Small tables with named rows and columns. After each table, cells are looked up by row and column.

ronos.csv
,pagato,zup,dala,sinoza,gik,kedudid
tate,146,42,156,80,205,73
lem,126,135,30,87,198,20
dif,118,117,204,80,51,181
dazevut,84,107,82,131,161,61
gova,16,30,23,119,197,69
tes,58,186,144,181,152,57
livel,41,156,22,154,74,158

What is the sinoza of tate in ronos? 80
What is the zup of tes in ronos? 186
What is the pagato of dif in ronos? 118
What is the pagato of tes in ronos? 58
What is the sinoza of gova in ronos? 119
What is the pagato of gova in ronos? 16
What is the kedudid of livel in ronos? 158
What is the kedudid of tate in ronos? 73
What is the kedudid of gova in ronos? 69
What is the sinoza of dazevut in ronos? 131
What is the kedudid of lem in ronos? 20
What is the pagato of livel in ronos? 41
What is the dala of dif in ronos? 204
What is the sinoza of tes in ronos? 181
What is the dala of gova in ronos? 23
What is the pagato of lem in ronos? 126
What is the zup of dazevut in ronos? 107
What is the gik of dazevut in ronos? 161

Table bod
	vemipeg	dipofoz	rofibu
zimot	126	135	130
bubudip	38	242	237
bizatu	124	136	137
lalu	134	140	144

rofibu of bizatu is 137
vemipeg of bubudip is 38
vemipeg of bizatu is 124
rofibu of lalu is 144
vemipeg of lalu is 134
dipofoz of bubudip is 242
rofibu of zimot is 130
vemipeg of zimot is 126
dipofoz of bizatu is 136
dipofoz of lalu is 140
dipofoz of zimot is 135
rofibu of bubudip is 237

Table zukodet
|  | karotu | vebobug | lotup | nas | vodebek | bini | peg | mapesum |
|---|---|---|---|---|---|---|---|---|
| lokigit | 171 | 195 | 200 | 201 | 186 | 164 | 177 | 55 |
| gesu | 163 | 191 | 129 | 162 | 217 | 167 | 196 | 55 |
| sar | 183 | 191 | 222 | 201 | 179 | 177 | 174 | 55 |
| zoz | 193 | 187 | 232 | 197 | 179 | 185 | 174 | 55 |
| lilufa | 244 | 165 | 220 | 131 | 244 | 233 | 208 | 55 |
| garava | 241 | 167 | 241 | 149 | 221 | 231 | 198 | 55 |
| ded | 208 | 181 | 246 | 189 | 183 | 201 | 177 | 55 |

karotu of zoz is 193
peg of sar is 174
vebobug of garava is 167
lotup of lokigit is 200
karotu of gesu is 163
peg of ded is 177

nadotu:
|  | kek | fupev | vib | nid | medumi | bok | pigal | misig | kof | naz |
|---|---|---|---|---|---|---|---|---|---|---|
| manib | 63022 | 28857 | 24286 | 65039 | 77369 | 27758 | 61112 | 53469 | 21965 | 72745 |
| zusi | 33419 | 71735 | 38417 | 32811 | 69753 | 54559 | 64178 | 28160 | 31893 | 74208 |
| sug | 59616 | 29643 | 24097 | 49306 | 78009 | 29411 | 61254 | 49219 | 21553 | 64773 |
| novaram | 60715 | 27364 | 23262 | 78576 | 46988 | 39213 | 48435 | 65789 | 24991 | 77317 |
| duzoka | 57491 | 24383 | 59796 | 74485 | 23720 | 44344 | 43810 | 66190 | 63803 | 21553 |
| milapo | 56024 | 76396 | 69837 | 21903 | 22159 | 51485 | 64002 | 46999 | 71210 | 43876 |
| bobuve | 68549 | 61471 | 55013 | 74897 | 48315 | 26162 | 63470 | 57827 | 45521 | 38029 |
| guf | 59452 | 78612 | 64631 | 42085 | 48156 | 36422 | 66061 | 42063 | 52896 | 64363 |
| nudiful | 55201 | 76331 | 70501 | 20764 | 23062 | 51743 | 64519 | 43436 | 71454 | 45665 |
| nimu | 66812 | 53572 | 24368 | 71789 | 76188 | 25461 | 70488 | 44983 | 22791 | 76378 |
| loga | 58807 | 76789 | 50835 | 23093 | 75422 | 31492 | 74294 | 35670 | 28979 | 66815 |
| mik | 55117 | 55275 | 70711 | 29770 | 20957 | 57325 | 51697 | 58041 | 73757 | 25360 |

kek of bobuve = 68549
nid of duzoka = 74485
naz of mik = 25360
vib of novaram = 23262
naz of zusi = 74208
kof of guf = 52896
vib of nimu = 24368
vib of guf = 64631
bok of novaram = 39213
fupev of novaram = 27364
naz of nimu = 76378
kof of nimu = 22791
medumi of duzoka = 23720
Row with the largest pigal: loga

